In the rows, zero is written as 128.
One turn sends every row of this set to another row. A few are shown first. Where does it send the rows asked after them?
q978: [175 111 112 138 149 125 132 156  92 106 118 143 115 119 132 126]
q469: [144 126 127 142 123 124 131 194 127 132 132 111 125  91 137 129]
q15: [118 135 151 139 126 124 115 126 160 122 187 134 125 131 133 126]
q626: [133 113 135 130 130 120 134 100 143  81  88 130 112 154 119 122]
q606: [149 117  97 132 120 108 155 173  97 138 129 108 127 106 125 141]
q792: [114 124 133 140 117 118 139 104 157 167 132  87 110 148 129 121]
q745: [122 128 110 129 119 110 144 183 111 131 126 113 130  90 126 139]
q349: [145 113 143 139 134 127 128 107 152  80  93 129 110 154 122 117]
q241: [169 118 111 148 125 122 140 183 111 138 135 105 120 106 135 131]
q334: [105 130 136 134 116 120 136 108 162 164 130  89 110 142 127 121]
q163: [ 96 134 130 124 120 107 133 112 141 126 179 138 132 135 122 137]
q21: [150 123 135 149 128 121 129 118 146 133 194 124 120 153 134 128]
q695: [134 121 124 125 143 124 127 164 101  95 110 154 124  97 128 126]
q979: [147 111 133 137 131 122 134 100 145  83  91 128 107 159 122 122]
q493: [128 124 116 132 123 106 145 103 126 136 185 125 125 154 121 143]
q907: [120 125 137 143 116 121 135 108 162 165 132  86 109 145 131 117]
q652: [112 129 141 140 115 122 131 111 165 163 133  89 108 142 132 115]
q68: [150 114 105 122 142 118 142 151  85 103 110 148 122 113 124 132]
q639: [131 113 141 133 127 124 127 106 151  78  90 131 110 148 123 121]
q142: [162 116 129 140 150 135 117 168 109  99 117 149 117 106 136 121]

q469 -> q745
q15 -> q163
Where do these go?
q334 -> q792
q978 -> q142

One turn sends every row of this set to another row. A few are shown first. Where does it send the rows asked after them?
q975: [140 102 131 118 100 167  97 120  96 131 122  49 129 142]
q981: [140  84 124 116 133 145 102 134 149 176 126  98 139 164]
q693: [177 104 144 149 114 163 115 122 113 110 138  74 113 107]
q185: [170 135 161 142 141 144  91 130 119 122 159 119 119 106]
q192: [193 105 130 117 138 167  73 120 114 100 104  91 141 129]
q828: [185 117 157 168 107 150  92 111 136 129  96  97 124 157]
q744: [166 129 155 151 147 144 105 135 125 115 149 128 127 105]
q985: [197 104 143 115 107 145  95 131 136 145 111  64 126 167]
q55: [167 109 145 149 122 172 103 125 112 116 152  72 105 112]
q742: [155 143 149 171 117 133 121 119 154 121 119 111 142 156]
q790: [135 112  97 106 137 139 111 136 102 121 155 107 134 171]
q365: [182 138 146 149 160 153  99 125 105  91 111  94 155 145]
q206: [108 126 135 105 124 149  76 133  97 147 118  88 150 161]
q534: [118 113 130 136 149 141  96 145 160 126 125 115 131 182]
q663: [153 110 155 163 130 144 120 144 150 104 124 135 147 165]
q541: [106 126 149 104 121 159  87 133  95 139 119  92 156 151]
q690: [145 108 122 107 135 141  81 137 153 152 118  74 119 183]
q219: [124 143 149 127 154 134  81 141 113 138 134 135 148 137]
q668: [177  80 142 136 117 158  80 121 132 164  99  90 122 161]
q785: [126 123 127 138 133 130 128 134 162 148 136 111 152 163]
q343: [128 102 138 126 110 182 101 128  97 129 129  54 128 139]
q7: [202 105 163 151 104 145 118 136 133 116 116 103 144 156]
q197: [130 147 163 115 141 137  80 136 111 135 136 131 150 130]
q136: [145 142 127 144 160 135 122 135  97 104 141 104 151 169]
q387: [165  90  99  90 124 159  80 126 112 118 132  99 128 147]

q387 -> q192
q7 -> q663
q197 -> q541
Where do these go?
q828 -> q742
q975 -> q693

One turn sends every row of this set to another row. A few are shown first. Where does it send the rows asked after them?
q281: [114 117 140  95 149 131 119 145 129  78 134 139 134 110 140 145 141 130
 120 143  61  68 131 135 105 166 160 108 122]
q333: [130 145  81 129 129 111 126 129 146 105 122 123 147  93 137 129 109 171
 105 116  84  71 142  68 104 134 143 166 132]
q209: [143 134 143 101 123  96  99 130 120 131 134  98 147  83 132 116 128 151
 146  94  71 118 143  93 106 142 136  56 150]
q122: [163 137 180 126 126 101 102 133 104 123 116 105 139  79 133 116 108 166
 142 137  87 101 147 127 104 113 141 108 175]
q443: [135 154 115 130 187 115 142  96 143 114 119 149  93  96 154 115 129 129
 155 100  85  89 134 115 156 149 138 121 157]
q737: [169 144  84 119 112 101 103 140 118 131 106 117 125  71 163 153 137 134
 127 141  71 105 148 111 153 155 190 116 150]
q496: [136 120 113 108 128 115 122 123 133 107 108 155 126  68 188 126  84 135
 116 141 100 120 145 114 144 130 143 103 197]
q488: [ 96 160 125 114 137 104 125 103 144 121 106 136 137 146 144 102 151 130
 142 129  86  96 142 125 165 155 133 110 170]
q240: [162  94  98 112 126 118 112 141 141 111 112 139 125 145 143 137 113 172
 140 122  91 101 123  85  94 129 148 152 140]
q882: [103 136 143 126 124 121 119 121 134 116 123 135 139 128 184 142 160 113
 133 119  70  89 123 110  65 143 157 134 156]
q576: [142 131 105 127 135 110 125 150 100 118 100  81 122  86 116 146 114 131
 112 127  66  96 142 119 127 194 139 121 131]
q471: [107 152 100 147 125 115 124 133 132 105 114 143 137 132 154 124 137 211
 124 119 114 105 112  99 108 168 150 122 143]
q514: [142 136 134 132 142  76 125 115 117 144 128 133 154  68 102 134 119 168
  96 132 102  95 106 106 100 126 151  94 141]
q70: [127 149 120 163 127 128 107 136 117 110 114 161 132 116 183 128  76 107
 124 112  86 107 147 120 105 120 150  89 153]
q770: [121 125 146 149 125 122 129 123 140 145 129 130 126  95 149 108 143 159
 132 100  95  99 104 155 172 122 147 122 165]

q240 -> q209
q333 -> q122
Where do these go?
q882 -> q576
q281 -> q737
q471 -> q514

One turn sends every row of this set to another row. A few are shown first. Where does it send the rows asked after them?
q603: [104 129 137 135 114 117 178 161 109 113 122  86 126 126]
q879: [ 82 117 161 131 122  89 150 158 150 128 119 115 127 138]
q898: [ 89 155 136 140 135  88 137 133 143 124 107  98 145 168]
q502: [ 80 105 101 153 142 145 140 171 171 131 127 119  85 147]
q54: [105 133  77 145 123 167 150 172 151 147 129 101 113 116]
q807: [ 96 126 130 167 159 146  93 151 132 134 114 135 106 158]
q115: [ 88 147 149 138 139  89 133 129 136 148 115  96 142 158]
q538: [ 98 119  77 139 106 167 135 165 125 128 118 115 155 120]
q591: [ 75  91 101 160 139 135 137 177 157 108 134 115 102 126]
q973: [ 97 116 103 150 165 135  95 150 142 129 110 135 109 165]
q848: [ 70 104 132 173 142 127 136 159 167 116 110 109  96 161]
q332: [124 154  98 145 115 151 120 153 120 140 102 103 154 110]
q588: [ 84 127 159 130 120  88 153 153 141 138 125 107 116 136]
q362: [ 85 113 101 152 153 116  88 156 151 112 118 138 130 144]
q300: [100 151 102 160 117 171 144 170 156 154 132 101 112 114]
q421: [ 67 106  88 146 102 150 148 174 169 125 126 120 128 136]
q542: [ 98 125 149 134 118 115 174 154 111 139 128  83 123 121]
q944: [ 92 111  88 151 138 154 104 145 115 121 105 124 157 159]
q61: [105 124 127 159 153 128  90 141 118 119  91 125 134 156]
q428: [ 61  99  98 157 136 139 119 152 160 118 112 126 131 174]
q962: [120 156 106 153 136 162  99 153 121 150 117 123 135 125]
q324: [ 88 133 147 128 114  86 155 160 146 113 118 114 118 141]
q128: [106 140 133 145 136 125 157 134 112 143 114  69 165 140]
q557: [ 97 114 148 137 117 122 179 160 120 131 126  84 133 118]
q383: [103 144  72 154 145 143 101 146 137 132 118 104 162 130]
q237: [ 88 134 105 158 103 150 167 172 169 138 120  87 116 113]
q200: [ 90 143 146 140 140  93 129 130 142 142 108 101 160 159]
q641: [103 145 137 144 136 117 154 130 106 150 118  71 149 143]
q132: [ 93 121  74 162 130 162 149 167 143 127 134  83 134 113]
q183: [122 144  80 141 145 158 104 150 122 144 111 117 137 133]
q948: [ 77 120 124 173 141 153 137 168 166 137 130 114  85 149]
q507: [107 150 124 147 134 119 158 134 106 124 111  71 153 155]

q383 -> q132
q200 -> q128
q848 -> q61
Where do these go?
q538 -> q421
q183 -> q54
q588 -> q115
q807 -> q962
q507 -> q603

